Each row has a name. Each piece below is followed by the name of the row it came from. Each question is about the rows just above it.

C: -401; -43; -46; -32
R: 883; 62; 116; -44
L: 86; 913; 130; -38
A: 905; 235; -88; 65
N: 883; 62; 333; -27
G: 913; 86; 230; 3
230; 3 : G
883; 62; 333; -27 : N
The row with 913; 86 is : G
913; 86; 230 : G
86; 230 : G

S: -5; 41; 53; 500; 13
T: -48; -365; 152; -188; -601
X: -630; -365; 152; -125; -908
D: 152; -125; -905; -545; -367
M: -669; 51; 160; -108; -268
Y: 570; 341; 28; 411; 85
K: 162; -81; -17; 21; 13
P: -292; -45; 331; -221; -157
Which row holds -48; -365; 152; -188; -601? : T
-48; -365; 152; -188 : T
Where do 51; 160; -108 appear? : M
152; -125; -908 is in which row? : X
-45; 331 : P
Which row holds 41; 53? : S

W: 294; 141; 525; -348; -377; -76; -553; 155; 91; -2
Z: 135; -205; 137; -191; -504; -496; -460; -73; -258; -2
J: 137; 319; -681; 236; -89; -197; -40; 434; -168; 408
V: 102; -131; 447; 19; -57; -351; -138; -28; 1; -344
E: 27; 270; -168; 408; -197; 236; -681; 434; -40; -89
U: 24; 27; 525; -348; -377; -76; -553; 155; 91; 630
B: -159; -115; 23; 27; -150; -220; -135; -64; -232; 143
F: -233; -178; 119; -83; -369; -399; -358; -74; -298; 216
The row with 23; 27 is : B
The row with 23; 27; -150; -220; -135; -64; -232; 143 is : B
-681; 236; -89; -197; -40; 434; -168; 408 : J
-681; 434; -40 is in which row? : E
Where do 23; 27; -150; -220 appear? : B
The row with 27; 525; -348; -377; -76; -553; 155; 91 is : U

